[[ 11.2  25.9 -38.1  13.4  31.2]
 [ 34.4 -42.3   9.7  58.5 -32.0]
 [  8.5  -0.1  -3.7 -27.8  26.2]
 [ -1.5 -23.9  22.5  33.9 -44.3]
 [-13.6   8.1  10.6 -18.0  -1.3]]
->
[[ -1.3 -18.0  10.6   8.1 -13.6]
 [-44.3  33.9  22.5 -23.9  -1.5]
 [ 26.2 -27.8  -3.7  -0.1   8.5]
 [-32.0  58.5   9.7 -42.3  34.4]
 [ 31.2  13.4 -38.1  25.9  11.2]]

[[ -2.4  15.2  40.9  52.0]
 [-35.0  39.9  61.2 -14.8]
 [-34.6  59.7  55.9  24.1]
 [ 15.9  60.3  13.7  28.9]
 [ 52.8  61.0  45.7  24.9]
 [ 39.2  27.2 -21.6  31.8]
 [-48.5 -22.4  25.6  57.7]
 [ 38.5  27.2  20.3  37.1]
 [ 12.7 -47.3 -30.6  24.0]]
->
[[ 24.0 -30.6 -47.3  12.7]
 [ 37.1  20.3  27.2  38.5]
 [ 57.7  25.6 -22.4 -48.5]
 [ 31.8 -21.6  27.2  39.2]
 [ 24.9  45.7  61.0  52.8]
 [ 28.9  13.7  60.3  15.9]
 [ 24.1  55.9  59.7 -34.6]
 [-14.8  61.2  39.9 -35.0]
 [ 52.0  40.9  15.2  -2.4]]

[[  9.9 -34.3  51.7  41.3]
 [ -5.7  -3.9 -43.4 -26.0]
 [ 47.8  -8.7   3.2 -23.0]]
->
[[-23.0   3.2  -8.7  47.8]
 [-26.0 -43.4  -3.9  -5.7]
 [ 41.3  51.7 -34.3   9.9]]

[[-33.0  -9.9   0.3  -1.4  -1.3  17.2 -38.6 -18.9   4.1]
 [ 33.6  20.3 -17.1   5.3  -6.1 -22.8  29.7  27.0  -7.1]
 [ 46.2  31.2 -28.9   8.5 -10.8 -33.1  37.9  39.7 -10.7]
 [ 15.5  -9.1  22.6  -4.6  10.6  -0.9  31.2  -1.5   2.0]
 [ 24.2  12.0  -8.0   2.8  -2.5 -15.1  23.9  17.5  -4.4]
 [ 20.0 -35.4  68.0 -14.8  30.9  11.2  62.3 -19.8   9.3]]
->
[[  9.3 -19.8  62.3  11.2  30.9 -14.8  68.0 -35.4  20.0]
 [ -4.4  17.5  23.9 -15.1  -2.5   2.8  -8.0  12.0  24.2]
 [  2.0  -1.5  31.2  -0.9  10.6  -4.6  22.6  -9.1  15.5]
 [-10.7  39.7  37.9 -33.1 -10.8   8.5 -28.9  31.2  46.2]
 [ -7.1  27.0  29.7 -22.8  -6.1   5.3 -17.1  20.3  33.6]
 [  4.1 -18.9 -38.6  17.2  -1.3  -1.4   0.3  -9.9 -33.0]]

[[  7.3  40.4  32.5 -27.9 -23.8 -31.9 -12.8  10.8  37.0]
 [ 14.3  31.2  57.8 -50.0 -28.0 -27.2 -24.5   6.9  11.5]]
->
[[ 11.5   6.9 -24.5 -27.2 -28.0 -50.0  57.8  31.2  14.3]
 [ 37.0  10.8 -12.8 -31.9 -23.8 -27.9  32.5  40.4   7.3]]

[[ 10.1  -4.0  42.8  55.2  34.7  40.6 -55.8  36.0   3.6]
 [ 16.5  39.9  51.9   0.1 -21.4 -44.5 -54.5 -24.3 -35.0]]
->
[[-35.0 -24.3 -54.5 -44.5 -21.4   0.1  51.9  39.9  16.5]
 [  3.6  36.0 -55.8  40.6  34.7  55.2  42.8  -4.0  10.1]]

[[-12.2   0.5   2.2  -6.0   3.4]
 [-34.4  10.4  -1.9 -30.1   6.5]
 [-51.3   3.3 -30.8 -15.4 -31.4]
 [  3.0  -1.9  10.1  -6.3   3.3]
 [  8.4  -8.6   6.1 -20.7 -13.9]
 [ -7.7  -8.6   6.8 -26.7  13.0]
 [-37.9   1.0 -30.2  -6.4 -45.9]
 [ 12.5  -3.8  14.7 -13.8  -0.2]
 [-15.3  11.2   0.7 -21.3 -16.3]
 [-34.5 -10.1 -39.8  10.2 -57.2]
 [  6.2  -8.3  17.0 -33.0  15.4]
 [  8.0 -23.6  -7.2   2.7 -21.2]]
->
[[-21.2   2.7  -7.2 -23.6   8.0]
 [ 15.4 -33.0  17.0  -8.3   6.2]
 [-57.2  10.2 -39.8 -10.1 -34.5]
 [-16.3 -21.3   0.7  11.2 -15.3]
 [ -0.2 -13.8  14.7  -3.8  12.5]
 [-45.9  -6.4 -30.2   1.0 -37.9]
 [ 13.0 -26.7   6.8  -8.6  -7.7]
 [-13.9 -20.7   6.1  -8.6   8.4]
 [  3.3  -6.3  10.1  -1.9   3.0]
 [-31.4 -15.4 -30.8   3.3 -51.3]
 [  6.5 -30.1  -1.9  10.4 -34.4]
 [  3.4  -6.0   2.2   0.5 -12.2]]

[[-11.5 -22.7  14.5  -7.9  11.9   0.9 -33.7  27.4 -11.1 -17.1  17.3]
 [ -0.6 -26.2  10.3   7.0  -5.3 -32.7 -36.5 -36.0 -16.8   6.4 -47.1]
 [ -4.9  -7.1 -23.8 -52.9 -11.3 -39.9  -5.1  21.6  -4.7  11.7 -10.9]
 [ 26.0 -53.3 -56.0 -11.9  15.4 -43.7 -17.6 -34.8 -61.9   4.3 -46.5]
 [ 27.3 -52.7 -56.0 -13.2  15.4 -44.0 -16.2 -33.9 -61.1   6.4 -46.1]]
->
[[-46.1   6.4 -61.1 -33.9 -16.2 -44.0  15.4 -13.2 -56.0 -52.7  27.3]
 [-46.5   4.3 -61.9 -34.8 -17.6 -43.7  15.4 -11.9 -56.0 -53.3  26.0]
 [-10.9  11.7  -4.7  21.6  -5.1 -39.9 -11.3 -52.9 -23.8  -7.1  -4.9]
 [-47.1   6.4 -16.8 -36.0 -36.5 -32.7  -5.3   7.0  10.3 -26.2  -0.6]
 [ 17.3 -17.1 -11.1  27.4 -33.7   0.9  11.9  -7.9  14.5 -22.7 -11.5]]
